A state moves one step at a time under one of 6 hidden systems, and each row is a state written as 20 numbers. Each run below is a few steps of one system.
seq 1, famus, 10 rows:
[[ 37  25  25  10  40 -38  38  41 -14   6  -7  -1 -31  25  23  21 -21  10
   -1  18]
 [-55   8 -16   4  22  31   6  31 -20 -22 -31 -25  -5  54 -17  -8   6 -38
   -9   1]
 [  4   3 -65 -12 -27  25  14 -49   3 -27 -14  40  12  -8 -10 -17  25  -6
   13  23]
 [ 18   5  12  41   2 -21  -4 -25  77 -14  20  -5   2 -28 -32   2 -11  30
    8   0]
 [  0  18  34  -8 -24 -46 -14  11 -16  10 -19 -54   2 -40  -6   5   0 -20
  -50 -20]
 [-29  -3   3 -18 -14  21 -22 -10 -35  45   2   0  44   5  37  39 -27 -27
   28   0]
 [ -4 -35 -19 -19  15  21 -32  -1  -4  34  54  35 -38  13  -4 -12  20  30
    7   6]
 [ 49   4  54   0  14   5  30  23  -9 -45  -2  10 -36   1  12 -36  11  23
   24 -13]
 [  6 -13 -14  21  29  -8  47  44   7  -4 -49 -12  45  33  -2   0  -9 -12
  -31 -12]
 [-41  19 -71  19   0 -30  11 -28 -15 -17   2   4 -16  15  10  22  -1 -32
   -1  34]]
seq 2, nabo (10 x 20):
[[-17   3 -35  41  39 -17   4 -36  13 -40   8  10 -18  20  51  13  -9 -35
   -2  14]
 [ 28  33 -35 -21 -34  42 -36 -20   9 -35 -25  -1  -9   9  -8  13 -20  27
  -29  -4]
 [  6 -18  41 -11  15 -24 -27  -8  21 -16 -39  30  40 -33 -26 -12 -27 -11
   -5  39]
 [-45 -31 -18  12 -51 -32 -12  26 -28   3  22 -21  26 -13 -32  11 -31  19
    7 -14]
 [  6  34  24 -34  -8 -14  13  10 -29  65  17   6 -26  -9 -17  15  17   4
   34  32]
 [-38 -19  30  17  27  37   9  19  10  -5  29 -16 -22  19 -11 -38  38 -15
   33 -24]
 [ 49 -10 -27  -5 -11   2  45 -17  -8   7   3  -1   3 -15  43 -21  48  -4
  -26 -36]
 [ 25  22  -1  45  48  -7  11 -10  53 -12   3  -4  -4  28  39  33 -31   5
   -4  -4]
 [-16  18 -30 -15  -3   7 -35  -2 -24 -43 -42 -16 -11  17   0   4 -13 -21
  -62   7]
 [  9  -8   7 -21 -21  14 -22 -32  -4 -19 -22  47  48 -19  -1  10 -42   4
   39  34]]
seq 3, bil, 10 rows:
[[ 12  -4 -30 -52 -40  29 -13  11 -51 -12 -17  11 -20   1 -20 -25  23  15
  -28  -4]
 [ 25 -12  33  15  26   9  29  -4  36  -2 -13  42  43   2  -2   0 -24  11
   56  21]
 [-36 -24 -33  33  -6 -51  17  29  -3  -8  24 -32 -23  -3 -37 -15  15  10
  -31 -14]
 [ 28  69   0 -16 -19   2  31 -28 -21   6 -21  -8 -10  -8  33  29   1 -22
   28  21]
 [-43 -16   9  15  31  49 -30  -1  50  23   4 -22  19  22 -26  -8  15 -19
   -9 -22]
 [ 29 -27 -14 -17 -28 -31 -12 -44 -24 -14  20  27  -9 -50  33 -23  22   1
  -17  -5]
 [ 32  19  34  14   7  10 -12  30  20   5  -2 -22  11  22  12  42 -59  40
    3 -23]
 [-37 -24   4 -32  25 -27 -11  30 -49  11 -23   9  -9   6 -17 -25  18 -37
  -35  31]
 [  0   9 -31   4 -33  39  14 -19 -17 -36  16  29   2  17  14  10 -21  20
   67   3]
 [ 24  -3  -2   5  25 -12  22  21  55  39  -1   2  -6   0 -56 -13  30  29
  -29   9]]
seq 4, pabom:
[[  7  53  23 -26  -2  63  12   3  -5  36 -21 -17   6  23  12  21   9 -17
   30  -7]
 [-20 -59 -11  12  37  24 -12 -22  24   0  19  25  15   2  21 -39  36 -25
  -12 -18]
 [ 54   1 -24  14 -26 -40  13 -12  -6 -30  27   3 -30 -17  35  17 -18  44
  -13 -18]
 [ 11  36  29  -4  35   5 -19  30  21   6 -46 -21   8  27 -13  31 -39  -4
  -33  16]
 [-59 -27 -22 -19 -15   3 -21  -7 -50 -29 -19   6   9  -2  -9 -31  16 -46
   -9  14]
 [ 22   1 -35  -5 -44  14   5 -28  17   5  23  36  13 -17 -27  10 -10  46
   48  12]
 [ 12   3  65  17  41 -32  10  26  46  14   3 -15 -17 -13 -40 -20  15   7
   -5   8]
 [-19   3   9  -1 -27  -9  35  22 -58   6  -9 -44  16  -4  37   0  11 -35
    2 -39]
 [ -7   2 -51   1  18  32  -7 -30  24  56  22  26  16  30  25  37  -3  -4
   12  11]
 [  8  -2  16  11  29  -1 -33 -10  20 -47  29   4 -72   1   3 -30  16  10
  -12  -3]]
seq 5, gavu:
[[ 51 -45  -4 -21  22  -1 -11  10 -21 -20   3  44 -12   6  37 -25  -1  25
  -35  -7]
 [ 16   3   2  20   3  -5  19  35 -21 -55 -26   5  12  33  14  19 -64  22
   16   0]
 [-23  24 -47 -10  -2  -9  27  24 -22 -13 -42   1 -11  28 -49  -2   8 -11
  -15  42]
 [-25  28  -4  13 -25   4  17 -43  20 -28   4   9  -8 -28 -35 -18  20 -18
   56  27]
 [ 20   6  14   0 -27   0  -1 -14  56  35   4 -26  16 -44 -46 -12  32  18
  -19 -22]
 [ -3 -12  47  10  15 -49  -7 -12   0  35  16 -27  20 -39  41  10  -1 -35
  -14 -17]
 [-28  -8 -14  -3  -3  26 -37  14 -24  45  35 -27  -5  30  35  33 -14   0
  -10 -34]
 [ 21 -20  -1 -34  39  28 -18  -4 -27   5   8  54 -29  28  39 -10   8  -1
    3  20]
 [ 18 -27   1  14   1  29   6  26   2 -70 -11  22   5  27  -7 -24 -26  39
   13 -16]
 [ 29  20 -34   3  -8 -40  54  24 -11 -23 -49   7  14   5 -20   2  -9   9
  -21  26]]
seq 6, pali:
[[ -6  15 -59  20  -8  14  22  20  -6  14   1 -27  12  51  23  46 -28  13
  -10 -24]
 [ -5  11 -12 -12  58  -5 -19 -29   6  -7  -4  36 -42  16  19  -6  17 -33
  -14  50]
 [ -4   5   4   5 -37  39 -28 -13  12 -76 -20 -11   0 -11 -30 -24 -11  15
    5 -19]
 [ 33 -11  -2  -7  -6 -44  10  -5  19  31 -33  15  61 -35 -16  13 -15   6
  -28  19]
 [-57   0  29  27   0 -46 -12  16 -16   9  38 -28 -23  -5  -9  20 -25  -8
   35   8]
 [  3  25 -22 -54 -35  42  -1   7 -40  45   0   0 -21  11 -18   1  35   3
    2   5]
 [ 13 -31  39  14  40  37  14 -19  38   9  16  22  19  -4  22 -32  27 -13
   38 -18]
 [ 24 -27 -39  25 -15 -27  17  23  -6 -29  20 -21 -18   2  12 -10   4  35
  -46 -46]
 [ 30  53   7   1  32 -15  22  -2  -6   0 -31   1  -8  25  46  40 -28 -21
    2  27]
 [-65 -13 -18   4  17  31 -49  -1   6 -27 -13  -8  -1  26 -30  -9  -3 -30
  -21   9]]
seq 7, nabo (10 x 20):
[[ 21  -7  -8  35  -9 -53  42 -30   6 -34  24  -2 -13 -39  30 -19  24  -3
    6 -16]
 [ 23  53  -1  14   0  21   5  16  27  18 -18 -48   4  30   7  46 -28  15
  -18 -25]
 [-37  -2   7 -15  36  -5 -36 -23 -17  -8 -31  11   6   0  19  -8   5 -66
  -25  35]
 [ -1 -31 -29  -6 -49  33 -37 -25  -6 -24  30  25  18 -10   8   3 -27  36
   26 -20]
 [ 43  -7  30 -22  16 -38  -8  28  16  33  -3  18 -15 -21 -38  -6  -2  38
  -32  27]
 [-44 -11  30  27  -3 -22  30  46 -42 -35  -3 -30   1  14  -6 -10 -16 -16
   31 -13]
 [  1  15 -51 -27 -22  33  35  -5 -22  60  -3   9  16  19   0  14  33  -7
   11   2]
 [ -8   5   7  29  42   0  -4 -41  56 -17  34  17 -43  -4  -1 -19  26 -10
   22  17]
 [ 33  12   3   2 -37  15  -4   3   4 -40 -21 -44   0 -17   5 -14   7  14
  -46 -55]
 [ 18   4  24   1  30 -25   1  -9   9  29 -31  13  57  -8  37  33 -37 -28
   -4  19]]
seq 8, pabom, 10 rows:
[[ 60 -16   4 -33  -8 -14  22  -2 -35  12  22  39 -25 -19  33 -20  26  24
    8  -2]
 [ 14  -9  18  35  46   7  27  43  25 -14  -8  -1  17  48  13  20 -43  20
   10 -14]
 [-18   6 -51  -8  13 -19  18  16 -32 -10 -26 -11 -29  24  -4 -13  35 -29
  -57  13]
 [ -3  37 -31  15 -28  39   5 -46  20 -45 -15  10  13   6   3  16 -19  -4
   44  14]
 [  4 -14   7   1   2 -10 -29 -16  59  11  -4  -8   9 -36 -56 -26  25  10
  -46  -2]
 [  2  12  45   1 -34 -51   5 -11 -36 -11   0 -19  13 -50  27   8 -20 -21
   24  -3]
 [-26 -11  -2 -15  -3  21 -27  22  -3  77  18 -15  30  20 -14  39 -22  12
    2  -9]
 [ -9 -11  19 -21  35   0  -9  -5 -33   3  32  36 -58   5  24 -29  32 -20
   27  25]
 [ 43 -11  -5   6 -16  47  27  30   2 -26   5   0   4  27  10 -12  -8  48
   13 -49]
 [ 29  -3 -17  10  55 -37  35   4  21   5 -37  21  11  12  10  -3  13 -20
  -46  27]]
seq 9, famus (10 x 20):
[[-16   3 -29  18  10  51   7 -10  12 -26 -32   9  46  43  24  20 -31 -17
   19  -4]
 [  2 -13 -55   2   9 -26 -25 -30  27 -12   7  33 -28 -10 -35 -12  15  15
  -40  36]
 [  9  36  52  10 -34 -14  -9  -8   7 -48 -12 -21  -3 -33 -18   2 -34  10
   32   1]
 [-12 -16   7 -23 -11  -6  -7  24  -3  61 -27 -14  56 -14 -35   8   0  -9
  -33  -2]
 [-36 -19  -8   3 -12 -28   1 -22 -44  22  52  16 -11 -15  33   8   3 -20
   52  11]
 [ 32  15   8 -10  -5  52   3  27  14  29  32 -14 -36  26  -8   2  18  49
   10 -37]
 [ 20 -14  39  -1  55  -6  29   2   0 -10 -25  12  -1  -1  32 -39  38 -43
  -16   6]
 [-11 -21 -55  38  -9   4  12   8  -6 -45  -2 -12  23  33  30  18 -35  10
  -15 -32]
 [ 19  49 -32 -17  20 -18 -14 -23  18   7 -16  21 -34  10 -17  28  -5   1
  -24  57]
 [-44  -2  43   8 -11  22 -41  -6  16 -48 -13 -15   7 -17 -42 -24 -13 -16
   19   1]]
seq 10, gavu (10 x 20):
[[ 30   0  -1 -60 -21  29 -53 -18 -26  18  11  37 -24 -12  -1  -2   2  27
   -9  18]
 [  9 -48  51  -4  13   2  -4  30  -5 -20  -8  37  35  -4 -13 -20 -35  23
   33   7]
 [ -2 -17 -28   9 -19 -39  56  58 -45   3  -3 -15   2  17 -16  -4   0  20
   -8 -13]
 [-12  56   3  15  22   3  51  -2  -1   9  -4 -10 -32  27   6  16  19 -28
   47  28]
 [-13   8  -9   7   4  52  -5 -22  47 -14  -6 -22 -12   1 -29 -37  53 -18
  -17 -24]
 [ 44  -8  -6  10 -13 -19   1 -57  33  -8  -3   8  35 -48  41  -2   5 -10
  -21 -18]
 [ -8  -3   4  23  10 -28 -48  12  25  18  12 -25   8   6   6  45 -57  18
  -39  -9]
 [-25   3   4 -45  -8 -10 -46   6 -72   7  -1   9 -28   1  15   7 -11 -21
  -17  27]
 [-11 -23   4 -21 -16  54  -9   8 -18   3  12  43  21  18 -18  -9 -16  23
   66  11]
 [ 33 -33  -1   4  14 -27  51  36   4  -7   3  27 -11  -3 -34 -43  30  35
   -5   5]]
seq 11, bil (10 x 20):
[[-20  29 -37   7   9   9   3 -24   2 -58 -34  -8 -28  12  -4 -19  24 -39
  -29  16]
 [ 12  17 -24   4 -29  30 -16 -51  51 -18 -31   5  49 -22 -19   8 -12  -1
   -5   1]
 [-18 -15  28   9 -10 -46 -46 -16  33  14  13 -11  18 -52 -35   4 -19   4
  -17  10]
 [-12  12  36 -28 -52 -14 -27  14 -57  15  18 -27  -8 -27   3  19 -25   6
   17 -11]
 [ -9 -13  28 -33  15  35   0  31 -25  69  15  15  14  25   1   9   5   1
   35   0]
 [ -1 -44  -9   8  29   7  28  15 -13  -6  45  30 -39  18  18 -38  34  10
   23  -9]
 [ 60  18 -27  21  11   1  60  17   9 -25 -14  -2 -19  25  27   0   9  24
  -18 -24]
 [-11  18 -11  30  49 -15  16  -3  32 -25 -47 -14  15  23   5   3  -1 -45
  -37  15]
 [-35  12 -56   5 -34   6 -37 -48   4 -40 -15  -4   7 -11  -9  10  -9 -22
  -20  12]
 [ 19  21  17 -23 -28  10 -49 -33  42  19  -6   9  18 -38 -38  17 -20  25
    1  20]]
seq 12, pali, 10 rows:
[[ 19  27  23  11 -20  23  20  -8 -13  -9  24   2  -4   5  41  26 -27  15
   73 -14]
 [  2 -23 -20 -11  43  18 -10  34  22  36  -9   0  -8  33 -28 -15  25   9
  -61  -5]
 [  8  -3  18  15  -4 -17  25 -21 -37 -65  -1  13  -9 -17  55 -18  -3 -26
   31  -2]
 [  4  16 -53  14  -7  23  -6  13  42  10 -16 -12  19  35 -40  32 -27  35
  -26  -5]
 [ -8   1  33 -10  34 -50  -8 -24 -12 -10 -13  20 -20 -37  10 -21  17 -47
  -10  46]
 [-24  16  -9   7 -63  39 -16   5  -2 -18   6 -34  16   0 -34  15 -26  26
   29 -32]
 [ 28 -16   6 -31  29 -29   7 -12  11  72  -3  33  16 -24   0  -1  26 -10
  -23  31]
 [-31  -7  36  31 -10   6  -6  19 -13 -34  42 -31 -30   4   9  -9 -13  10
   43 -36]
 [ 44  10 -41 -40  -7  20  23  12 -18  43 -28  11  12  19   6  10  22  10
  -41  -2]
 [-23 -17  34  44  57  -3   4 -14  27 -33  15  13  -2  12  32 -11 -10 -29
   37   6]]

Which system made each of these runs?
seq 13, 2 rows:
[[-29 -36 -61   5  -5  28   8  -4  -5  16  41  11 -21  21 -12 -23  46   6
    1 -19]
 [ 62  35  14  13   7   6  34 -30  31 -31   9  11 -35 -14  29 -11  21  15
   22  -5]]
	famus
seq 14:
[[-30  30 -19   5   8  55   9   8 -20 -43 -22 -20 -25  52  11  -3   6 -27
    6  -7]
 [ 18 -14 -48 -10   9  27   6 -40  44   7 -21  39  33  -7 -17 -19  31  -7
  -20  15]]
	bil
seq 15, 2 rows:
[[-21 -11  68   0  25 -24 -32  17  30  21  -7 -27   6 -29 -41 -16   4 -17
  -19   4]
 [-15 -23  -6 -20 -51 -11   6   9 -75   5   1 -11  28 -21  31   1  -4 -15
    6 -26]]
	famus
seq 16:
[[  2  -8  50   7   4  25  -8 -31  16 -13  43  14 -21 -21  21 -23  18  -2
   59 -12]
 [ 54 -30  14  -1   4  -2  12  33   7  29  11 -14  14  -6  21  -8   8  35
  -42 -54]]
	pabom
seq 17:
[[-35  22 -11  16  29  10   5 -24  12 -11 -16 -32 -13   8  18 -15  43 -64
  -29  -7]
 [ 10   5 -41   6 -24  34 -34 -65  32  -9  16   3  15 -14  32  17   1  -1
   -6 -22]]
	gavu
seq 18 (2 x 20):
[[-30 -23  18  -7 -54   7  15   5 -22  -7 -12 -12  49 -33 -30 -24   9 -13
   36 -17]
 [  4  -7  -7   3  -2 -26  18  -9  21  89  44  -2  11 -21  -2  18  22   6
   14  -4]]
	nabo
seq 19, 2 rows:
[[ 10  -8  13  11  17  19   4 -21  -1  13  32 -19 -15  -2  74  -5  30 -29
   -3 -47]
 [ 43 -12 -25   0  17  17 -29 -13   8   0  15   8  -5  21  63  24 -24  19
  -41 -29]]
	pabom
seq 20 (2 x 20):
[[-24 -33 -14  11   2 -30  -7 -26 -11  44  66  13  -9 -20  29   7  17  -6
   25  -3]
 [ 43  10  36 -13  13  31 -19  25   3  21  32  -9 -44  19  18   4  -2  41
    0 -32]]
	gavu
seq 21, 2 rows:
[[-17  27  50 -14  -1  14 -43 -18  -7 -40   6  -6 -52 -18 -16 -25   7 -14
   21  17]
 [ 17 -26   3 -21 -43  39  12  13  -8  20 -18  -5  60 -15 -16 -15   9  18
   -1 -42]]
	bil
seq 22 (2 x 20):
[[-16  -3 -15 -48 -19  31 -50  -7 -19  29  -9  33  26   6 -31  18 -26  12
    9  35]
 [ -2 -29  37  -6  -3  -5 -11  13   6  -5  33  33 -19 -18 -46 -32   2  36
   49  19]]
	bil
seq 23, 2 rows:
[[  9  -4 -67 -10   3 -20 -22 -10  17  45  12  14  -7  11 -18  31  -3  26
  -48  20]
 [  9  33  58  -7  12   0 -26 -11   3 -53  -9   5 -47 -13  -8 -17 -13  -6
   23  28]]
	bil
seq 24, 2 rows:
[[  9  28  12   8  16   4   1  45 -25 -15 -11 -16 -18  51  22  39 -56  17
    5   4]
 [-33   4 -30 -28  13  28   3  11 -35 -23 -41  19 -11  35 -24 -27  25 -32
  -10  35]]
	gavu
seq 25:
[[  7 -11  51 -29  29  12 -12  35 -31  36 -21 -18  20  12  33   1  -2 -26
  -28 -22]
 [-36 -47 -45  13  16  21   7   7 -35  -5  20  22  13  41  43   2  -7 -15
   16 -13]]
	gavu
seq 26 (2 x 20):
[[ -3  -8 -62 -18   2  -2  -3 -31 -16  22 -21  39  38  10  24  27 -13 -23
  -13  35]
 [-20  -3  16  20  14  -3 -36 -19  35 -37  34  19 -42  -6 -32 -12 -14  18
   35  27]]
	pali
seq 27, 2 rows:
[[-20  32   1  18 -14 -49  25 -23   6 -25 -25   1   8 -29 -32   4  -7 -26
   27  49]
 [-38  23   0   3 -43   4 -14  -9  28  33  15 -46   3 -28 -61   3  21  -3
    4 -11]]
	gavu
seq 28 (2 x 20):
[[-54 -31 -35   9   8  26 -42  -4  20  23   9   9  37  26 -21  25 -32   0
    4   9]
 [ 22   1  -2 -30 -19 -29 -22 -22 -13  -4  30  35 -55 -36 -22 -19  18  27
    5  35]]
	bil
seq 29:
[[ 28  25 -52   1 -23 -28  36  -9   7  20  17  26 -21  -3 -25  22   3  38
   21  35]
 [-28  34  53  25  17   1   7   6  41   0   3 -43 -24  -7 -36 -12  23 -21
   23  -6]]
	famus
seq 30:
[[ 45  50  14  -5  -2   2   9  18  27  42 -24 -35  14   7  -1  43 -20  18
  -26 -13]
 [-64 -21  15  -4  32  -6 -38 -12 -22  12  -2  -2   8   0  18  -9  12 -64
  -11  17]]
	famus
seq 31, 2 rows:
[[  8 -24 -31  -3 -29  33  16  40 -16 -20  -5 -13  -3  25 -27 -27  17  37
  -25 -43]
 [ 32   8   4   8  35 -40  50 -18  12   4 -26  41  24 -12  21   6  -2 -21
   19  43]]
	bil
seq 32, 2 rows:
[[-18 -15  -7 -17  -7  -3  31  -6 -59 -18   6  35 -20  -3  14 -35  34 -27
   40  23]
 [ 28   0 -24  20  -4  40  35   1  54  13  20   8   4  15 -24  -4  18  46
   27 -24]]
	nabo
seq 33, 2 rows:
[[ 30  38  -2  18  15 -42 -11 -24  54  10  12 -14 -40 -22 -16  16   7  16
  -31  18]
 [-13  27  52 -11 -21  14 -27   2 -19 -35 -33 -50   3 -19   3 -10  -5 -33
  -14 -24]]
	bil
seq 34, 2 rows:
[[-41   4  -3 -18 -13 -30 -33 -12 -26  25 -32 -10  40 -18  -9  27 -24 -42
  -24  33]
 [-48 -21 -20 -12 -27   3 -37 -15 -19  33  54  17 -12  -8 -20   9  -4  11
   40  15]]
	gavu
seq 35 (2 x 20):
[[-26   8  30  -3 -32  -1  -1  18   6  39  20 -55  -9 -27 -45 -13  35   2
   -1 -34]
 [ 12   5  33 -12   7   8  16 -27 -15  52  17   5  19 -19  58  11  18 -34
   38  -9]]
	pabom
seq 36, 2 rows:
[[-38 -27 -58   5   7  24 -16 -49  16   0  14  43  16   7   1  -4  12 -20
   19  26]
 [ 48  -1   3   3 -19 -17 -21 -15  32 -25  31  16 -37 -31 -22 -11  -7  60
   -5   0]]
	gavu
seq 37 (2 x 20):
[[ 11  27   2  22   3 -14  73   7  -3   0  19   5 -33  12   7   1  17   8
   64  10]
 [ -8  24 -19  26  20  16  46  11  31  17  -5 -46 -12  23  -8  -9  51 -23
  -21 -29]]
	bil
